Rows are one point carried round by a steady rotation, each followed by how many steps it has turned.
The counts run from 0 to 174.
[113, 175, 127, 131, 101, 109, 159, 124, 142, 122, 138, 145, 144, 122, 102, 144, 124, 133, 153, 114, 114, 123, 125, 118, 134, 162, 117, 144, 166, 164, 137, 144, 115, 82, 165, 131, 92, 102, 144, 92, 133, 119, 113, 154, 139, 152, 124, 145, 145, 147, 107, 140, 159, 140, 139, 128, 119, 113, 111, 91, 123, 132, 127, 144, 142, 114, 163, 145, 127, 128, 124, 106, 133, 138, 122, 85, 135, 168, 147, 149, 125, 113, 129, 148]
64
[109, 142, 101, 127, 92, 157, 141, 172, 122, 124, 154, 132, 102, 148, 113, 138, 121, 143, 147, 113, 98, 108, 152, 112, 122, 129, 163, 149, 145, 151, 112, 123, 115, 100, 145, 134, 122, 121, 142, 88, 88, 126, 154, 94, 116, 119, 135, 107, 141, 115, 102, 119, 117, 95, 112, 132, 160, 141, 158, 129, 102, 107, 97, 128, 147, 109, 95, 112, 122, 109, 99, 104, 131, 141, 139, 109, 102, 154, 152, 136, 131, 126, 109, 127]
20
[114, 186, 130, 122, 107, 106, 126, 157, 133, 134, 125, 149, 150, 120, 120, 115, 123, 128, 150, 138, 128, 123, 146, 119, 115, 145, 135, 148, 126, 152, 125, 113, 147, 80, 149, 146, 150, 125, 136, 77, 104, 146, 132, 120, 126, 136, 136, 130, 144, 149, 135, 127, 100, 149, 112, 143, 125, 135, 103, 108, 115, 138, 160, 133, 110, 133, 148, 104, 127, 106, 137, 118, 132, 145, 111, 65, 110, 150, 156, 139, 111, 120, 166, 153]
146
[120, 149, 120, 115, 119, 150, 153, 129, 124, 113, 155, 111, 128, 131, 110, 152, 121, 117, 138, 115, 120, 136, 112, 86, 113, 176, 151, 148, 157, 142, 124, 127, 127, 111, 142, 146, 146, 136, 128, 101, 113, 91, 144, 125, 112, 123, 123, 112, 160, 112, 118, 117, 143, 100, 130, 100, 141, 123, 145, 129, 95, 96, 95, 110, 161, 103, 113, 122, 110, 114, 112, 108, 121, 134, 119, 93, 118, 140, 172, 149, 131, 92, 106, 109]
172
[110, 181, 150, 126, 89, 114, 142, 140, 161, 139, 135, 135, 124, 112, 95, 106, 123, 153, 160, 133, 136, 142, 130, 135, 130, 132, 137, 139, 144, 138, 118, 101, 118, 94, 160, 142, 113, 99, 160, 85, 102, 127, 115, 120, 117, 116, 124, 122, 151, 151, 122, 135, 125, 134, 105, 146, 123, 155, 117, 96, 136, 142, 128, 145, 123, 136, 125, 148, 123, 115, 119, 116, 126, 168, 136, 104, 122, 160, 159, 144, 124, 158, 158, 148]
140
[114, 179, 140, 123, 109, 134, 121, 146, 149, 111, 137, 166, 120, 111, 112, 118, 135, 133, 139, 120, 155, 123, 138, 130, 117, 158, 153, 152, 140, 135, 124, 110, 112, 74, 172, 142, 123, 114, 137, 113, 99, 140, 115, 114, 138, 139, 126, 121, 125, 154, 115, 142, 137, 131, 97, 146, 131, 117, 131, 121, 98, 122, 141, 128, 156, 124, 135, 86, 136, 108, 125, 115, 108, 129, 121, 82, 100, 166, 141, 119, 138, 115, 148, 157]
153
[108, 176, 129, 124, 94, 111, 144, 134, 166, 137, 138, 139, 137, 125, 106, 114, 122, 141, 154, 130, 133, 136, 127, 142, 133, 126, 139, 129, 133, 134, 116, 93, 117, 88, 163, 145, 115, 113, 149, 81, 99, 125, 116, 118, 108, 112, 128, 122, 142, 147, 125, 143, 108, 125, 102, 149, 129, 152, 116, 80, 137, 133, 130, 139, 128, 142, 124, 144, 114, 110, 112, 109, 136, 166, 132, 99, 111, 156, 155, 153, 126, 149, 159, 149]
141
[116, 139, 146, 132, 95, 114, 107, 136, 96, 126, 147, 117, 136, 95, 83, 139, 111, 176, 132, 124, 90, 144, 121, 99, 125, 135, 127, 178, 144, 192, 129, 139, 126, 110, 128, 133, 127, 123, 131, 103, 128, 111, 143, 129, 112, 130, 107, 113, 182, 132, 101, 124, 150, 131, 116, 118, 146, 143, 149, 105, 124, 132, 111, 119, 122, 126, 116, 139, 115, 114, 143, 133, 119, 138, 137, 104, 136, 134, 163, 146, 130, 141, 148, 107]
122
[121, 141, 138, 122, 111, 114, 107, 122, 112, 119, 158, 119, 155, 112, 87, 150, 111, 168, 118, 119, 89, 136, 116, 93, 129, 129, 129, 170, 155, 186, 123, 139, 121, 119, 122, 132, 127, 127, 129, 111, 124, 109, 143, 131, 105, 134, 113, 114, 191, 124, 89, 123, 156, 127, 116, 110, 144, 145, 154, 103, 112, 119, 109, 115, 136, 118, 119, 149, 116, 117, 141, 119, 126, 137, 142, 100, 131, 133, 159, 152, 124, 137, 142, 116]
121
[130, 139, 118, 135, 142, 124, 162, 143, 131, 121, 131, 136, 129, 153, 128, 118, 97, 104, 135, 113, 136, 137, 139, 108, 109, 140, 144, 135, 137, 152, 111, 130, 146, 102, 133, 159, 166, 145, 125, 97, 77, 126, 131, 94, 96, 116, 124, 100, 144, 120, 136, 130, 97, 121, 133, 100, 143, 153, 131, 129, 91, 102, 101, 135, 167, 132, 122, 97, 131, 86, 104, 114, 129, 148, 131, 90, 94, 143, 158, 154, 120, 106, 127, 143]
96
[111, 170, 127, 122, 94, 94, 155, 149, 118, 109, 117, 153, 151, 136, 104, 133, 124, 159, 158, 140, 123, 133, 127, 91, 138, 124, 107, 135, 168, 173, 122, 113, 136, 96, 147, 121, 121, 126, 155, 100, 131, 132, 116, 132, 142, 128, 110, 139, 154, 161, 94, 136, 135, 144, 131, 115, 130, 147, 132, 97, 137, 132, 138, 130, 133, 132, 148, 144, 113, 133, 147, 120, 124, 141, 128, 78, 142, 138, 158, 161, 120, 118, 156, 132]
131
[113, 182, 139, 121, 102, 141, 136, 146, 163, 109, 144, 167, 122, 115, 111, 126, 141, 117, 147, 114, 164, 139, 127, 120, 119, 168, 150, 143, 144, 131, 121, 116, 115, 79, 176, 140, 117, 117, 142, 107, 100, 124, 115, 124, 133, 139, 121, 117, 130, 147, 121, 152, 136, 132, 106, 131, 126, 118, 128, 120, 94, 117, 144, 130, 157, 130, 139, 97, 138, 113, 113, 119, 99, 134, 117, 85, 99, 160, 143, 118, 137, 117, 142, 149]
154
[118, 174, 90, 111, 121, 112, 147, 150, 138, 124, 139, 141, 142, 148, 135, 121, 137, 127, 158, 127, 124, 118, 145, 110, 132, 151, 151, 128, 163, 144, 119, 114, 137, 93, 147, 146, 146, 127, 136, 93, 81, 138, 126, 110, 136, 135, 159, 146, 156, 119, 126, 120, 128, 126, 124, 115, 140, 132, 128, 117, 88, 119, 98, 120, 132, 104, 135, 126, 98, 118, 120, 91, 142, 136, 105, 89, 110, 152, 177, 146, 97, 103, 116, 134]
81
[117, 163, 106, 116, 121, 119, 124, 154, 122, 128, 128, 143, 137, 123, 128, 110, 131, 142, 151, 120, 125, 112, 155, 121, 115, 136, 155, 151, 147, 152, 120, 102, 145, 87, 156, 141, 157, 121, 126, 114, 77, 155, 119, 97, 139, 134, 149, 134, 149, 133, 124, 117, 135, 105, 113, 129, 143, 133, 143, 127, 95, 124, 111, 109, 133, 106, 122, 110, 110, 102, 140, 100, 128, 128, 128, 84, 114, 158, 170, 130, 105, 93, 126, 139]
83
[134, 151, 144, 132, 125, 114, 113, 159, 92, 112, 138, 141, 118, 136, 111, 128, 116, 148, 131, 120, 126, 149, 144, 91, 117, 125, 140, 177, 144, 177, 119, 135, 139, 91, 122, 130, 152, 121, 125, 109, 91, 133, 130, 99, 99, 106, 113, 132, 167, 136, 130, 97, 123, 106, 124, 105, 139, 155, 150, 129, 90, 113, 111, 120, 148, 138, 95, 94, 128, 127, 135, 127, 109, 117, 139, 99, 128, 123, 173, 135, 104, 112, 147, 145]
31
[136, 122, 113, 133, 148, 121, 147, 135, 130, 115, 134, 136, 132, 141, 132, 114, 108, 114, 132, 109, 147, 132, 144, 123, 114, 138, 149, 141, 144, 162, 118, 136, 137, 105, 125, 147, 170, 145, 123, 109, 72, 130, 129, 87, 95, 128, 119, 105, 146, 118, 126, 134, 110, 123, 137, 99, 150, 148, 143, 130, 86, 108, 107, 133, 177, 127, 135, 99, 126, 84, 110, 111, 127, 133, 124, 100, 95, 153, 167, 144, 119, 111, 134, 150]
97
[108, 169, 123, 118, 90, 90, 148, 150, 130, 128, 124, 136, 152, 155, 109, 108, 103, 145, 157, 144, 112, 139, 120, 96, 138, 130, 109, 143, 170, 167, 119, 117, 125, 101, 136, 132, 106, 109, 148, 107, 111, 132, 121, 129, 130, 139, 124, 149, 166, 138, 118, 123, 142, 130, 133, 115, 111, 152, 128, 83, 124, 149, 124, 137, 127, 123, 143, 152, 118, 121, 142, 112, 140, 152, 123, 93, 138, 141, 175, 164, 125, 112, 141, 131]
133
[124, 134, 122, 141, 99, 157, 133, 164, 125, 90, 147, 146, 109, 140, 113, 159, 137, 153, 141, 113, 129, 115, 146, 112, 125, 127, 161, 144, 153, 162, 116, 116, 122, 104, 138, 117, 121, 141, 156, 103, 89, 133, 151, 96, 107, 109, 127, 95, 137, 128, 89, 127, 115, 115, 109, 111, 173, 139, 159, 127, 111, 102, 113, 116, 149, 124, 105, 103, 115, 121, 110, 99, 123, 121, 137, 109, 105, 146, 143, 133, 117, 143, 127, 141]
22
[134, 153, 139, 141, 117, 151, 133, 141, 151, 116, 140, 134, 128, 115, 120, 145, 133, 116, 133, 113, 140, 133, 141, 114, 94, 175, 151, 152, 142, 165, 122, 143, 137, 105, 149, 160, 138, 136, 138, 77, 97, 134, 167, 128, 110, 144, 122, 96, 142, 128, 124, 126, 116, 136, 120, 118, 153, 111, 116, 139, 89, 103, 137, 136, 125, 134, 135, 85, 127, 101, 137, 115, 129, 126, 121, 78, 118, 154, 150, 127, 121, 108, 146, 145]
161
[104, 181, 121, 125, 108, 104, 133, 160, 138, 133, 132, 150, 136, 128, 126, 106, 111, 107, 159, 135, 129, 128, 146, 123, 122, 145, 142, 133, 139, 153, 133, 118, 127, 77, 152, 159, 146, 121, 134, 79, 107, 137, 125, 113, 136, 132, 124, 130, 136, 157, 127, 139, 112, 144, 123, 135, 128, 142, 113, 114, 107, 131, 150, 133, 120, 139, 151, 111, 132, 96, 138, 113, 130, 145, 108, 62, 104, 142, 157, 146, 121, 112, 154, 152]
147
[122, 142, 118, 131, 121, 120, 140, 133, 133, 129, 127, 132, 139, 102, 104, 131, 123, 152, 137, 112, 113, 104, 150, 151, 123, 138, 160, 161, 143, 173, 129, 139, 138, 114, 152, 147, 127, 137, 148, 77, 88, 143, 137, 110, 107, 156, 138, 91, 143, 121, 103, 136, 127, 145, 127, 135, 180, 125, 134, 130, 101, 133, 131, 138, 126, 103, 143, 111, 120, 82, 115, 114, 153, 150, 138, 95, 104, 181, 135, 132, 111, 145, 137, 147]
7
[109, 160, 162, 131, 97, 105, 112, 109, 118, 124, 143, 119, 160, 90, 81, 127, 102, 149, 124, 119, 103, 143, 110, 108, 119, 161, 131, 176, 128, 153, 132, 129, 140, 99, 153, 137, 133, 131, 127, 91, 144, 104, 121, 141, 103, 140, 97, 111, 164, 143, 116, 138, 136, 139, 102, 131, 116, 133, 121, 96, 134, 134, 147, 125, 134, 129, 132, 130, 127, 102, 134, 136, 122, 150, 130, 76, 120, 152, 149, 141, 144, 120, 165, 132]
54
[122, 149, 124, 131, 113, 136, 166, 147, 118, 95, 149, 143, 124, 177, 109, 155, 112, 125, 146, 109, 125, 127, 138, 91, 125, 128, 142, 134, 145, 152, 117, 125, 142, 95, 141, 122, 136, 135, 150, 91, 98, 134, 140, 105, 95, 95, 123, 139, 148, 127, 126, 128, 82, 117, 134, 100, 146, 163, 147, 109, 108, 101, 102, 139, 150, 146, 97, 113, 112, 139, 104, 109, 134, 140, 135, 83, 112, 128, 149, 147, 110, 113, 134, 149]
27
[109, 160, 102, 109, 124, 120, 141, 144, 119, 112, 141, 149, 152, 133, 120, 141, 135, 141, 119, 108, 101, 90, 144, 115, 137, 140, 164, 163, 138, 151, 127, 134, 134, 80, 154, 111, 137, 127, 131, 89, 95, 139, 122, 108, 120, 143, 142, 144, 156, 126, 104, 134, 125, 132, 122, 135, 160, 130, 149, 118, 93, 117, 105, 126, 153, 96, 115, 107, 124, 126, 111, 119, 139, 130, 129, 81, 90, 157, 137, 133, 101, 111, 123, 138]
14
[130, 106, 132, 157, 121, 123, 148, 129, 107, 97, 142, 135, 137, 131, 97, 158, 96, 154, 122, 97, 123, 136, 126, 118, 111, 136, 132, 162, 157, 199, 135, 156, 136, 90, 136, 118, 119, 141, 133, 109, 132, 124, 136, 111, 107, 115, 104, 104, 144, 137, 95, 131, 132, 120, 148, 108, 152, 135, 161, 102, 136, 105, 108, 134, 183, 137, 123, 125, 137, 103, 115, 115, 119, 121, 147, 117, 112, 157, 137, 144, 129, 123, 139, 147]
113
[119, 175, 90, 115, 114, 116, 133, 146, 130, 137, 135, 136, 143, 138, 137, 117, 133, 135, 151, 125, 131, 113, 149, 119, 134, 150, 156, 143, 153, 148, 113, 108, 142, 89, 149, 141, 154, 125, 131, 103, 81, 151, 126, 100, 134, 131, 163, 140, 157, 119, 127, 114, 136, 112, 113, 127, 146, 127, 137, 121, 91, 130, 101, 110, 135, 99, 126, 124, 106, 114, 135, 96, 135, 131, 115, 88, 112, 158, 170, 134, 98, 96, 123, 141]
82
[101, 158, 111, 112, 109, 131, 162, 145, 152, 136, 128, 126, 148, 126, 106, 128, 97, 134, 145, 125, 103, 109, 124, 141, 124, 141, 153, 139, 148, 123, 120, 112, 130, 132, 158, 156, 132, 131, 152, 78, 102, 126, 131, 123, 109, 154, 128, 92, 138, 133, 112, 155, 124, 142, 124, 122, 160, 141, 129, 128, 102, 118, 120, 140, 136, 110, 137, 128, 117, 83, 100, 126, 138, 176, 136, 75, 97, 165, 144, 153, 144, 113, 125, 125]
4
[102, 141, 125, 130, 104, 109, 141, 131, 140, 137, 150, 115, 144, 108, 98, 128, 102, 125, 155, 129, 105, 146, 119, 118, 119, 153, 120, 139, 141, 173, 133, 142, 111, 104, 136, 168, 124, 125, 128, 84, 144, 92, 145, 144, 118, 140, 99, 100, 162, 133, 106, 145, 139, 149, 123, 127, 123, 130, 110, 93, 142, 122, 139, 129, 133, 135, 156, 151, 123, 79, 114, 110, 134, 159, 116, 90, 119, 141, 161, 170, 150, 139, 144, 123]
57
[100, 149, 138, 130, 101, 116, 144, 135, 135, 129, 146, 120, 148, 108, 91, 135, 92, 130, 145, 134, 101, 141, 112, 118, 114, 149, 125, 141, 136, 160, 129, 137, 120, 99, 148, 164, 135, 124, 134, 82, 145, 103, 141, 149, 126, 136, 91, 103, 155, 147, 106, 147, 131, 144, 114, 127, 125, 141, 113, 98, 135, 121, 145, 129, 132, 144, 143, 140, 127, 91, 128, 125, 124, 161, 121, 72, 125, 137, 150, 161, 156, 129, 152, 116]
56
[119, 177, 138, 123, 97, 152, 143, 134, 165, 101, 144, 156, 129, 129, 113, 129, 138, 106, 148, 116, 152, 132, 122, 111, 125, 178, 152, 141, 151, 124, 120, 121, 110, 90, 172, 139, 110, 114, 142, 104, 98, 120, 131, 134, 119, 143, 124, 116, 139, 136, 127, 145, 132, 131, 103, 127, 123, 127, 113, 126, 94, 116, 141, 137, 156, 113, 131, 105, 133, 122, 110, 119, 117, 144, 113, 84, 111, 159, 150, 126, 143, 118, 140, 146]
155
[115, 174, 128, 116, 89, 97, 155, 157, 118, 110, 117, 146, 149, 153, 105, 125, 113, 147, 160, 144, 121, 138, 120, 98, 140, 128, 109, 140, 175, 164, 120, 119, 131, 98, 139, 131, 119, 112, 152, 110, 121, 127, 124, 146, 135, 129, 113, 147, 156, 154, 105, 131, 138, 138, 137, 111, 121, 147, 126, 99, 133, 138, 132, 132, 130, 130, 149, 152, 115, 135, 141, 112, 130, 149, 116, 85, 142, 135, 168, 158, 117, 118, 149, 131]
132
[141, 137, 130, 140, 143, 126, 131, 134, 123, 110, 132, 138, 136, 125, 124, 119, 122, 129, 125, 109, 151, 132, 150, 114, 112, 139, 154, 156, 143, 177, 125, 144, 144, 97, 118, 143, 157, 141, 111, 113, 77, 130, 126, 87, 98, 123, 122, 109, 155, 122, 125, 129, 133, 121, 130, 103, 154, 143, 142, 132, 80, 127, 105, 134, 180, 122, 130, 90, 144, 92, 107, 107, 124, 129, 123, 112, 102, 154, 172, 138, 111, 120, 136, 153]
98
[114, 184, 92, 106, 124, 111, 158, 146, 144, 118, 131, 135, 133, 146, 127, 138, 145, 121, 155, 122, 132, 126, 142, 109, 134, 152, 135, 118, 157, 136, 120, 115, 133, 88, 156, 147, 148, 123, 145, 90, 87, 132, 128, 129, 138, 124, 148, 150, 151, 125, 123, 133, 122, 128, 127, 117, 144, 132, 117, 120, 97, 107, 105, 133, 131, 110, 142, 127, 106, 125, 122, 93, 139, 144, 105, 72, 112, 146, 169, 158, 98, 106, 127, 130]
80
[104, 161, 109, 113, 107, 110, 134, 128, 145, 113, 145, 136, 153, 122, 114, 143, 115, 155, 131, 117, 96, 117, 111, 139, 128, 141, 130, 144, 160, 148, 126, 110, 128, 91, 173, 132, 125, 112, 139, 105, 116, 145, 122, 141, 142, 148, 142, 128, 151, 141, 105, 140, 151, 133, 118, 121, 137, 124, 141, 87, 114, 109, 125, 110, 142, 112, 136, 150, 107, 110, 139, 113, 125, 126, 134, 62, 115, 163, 154, 142, 140, 90, 131, 132]
67
[108, 157, 122, 120, 97, 97, 125, 143, 126, 138, 139, 142, 147, 141, 117, 100, 98, 170, 153, 136, 103, 133, 121, 137, 136, 114, 127, 145, 163, 168, 111, 106, 123, 89, 151, 141, 116, 106, 135, 113, 108, 154, 118, 111, 127, 132, 139, 126, 162, 141, 112, 123, 138, 129, 114, 119, 123, 154, 146, 79, 123, 134, 119, 119, 140, 130, 128, 157, 111, 104, 142, 110, 135, 149, 138, 98, 125, 145, 172, 150, 134, 110, 143, 137]
135
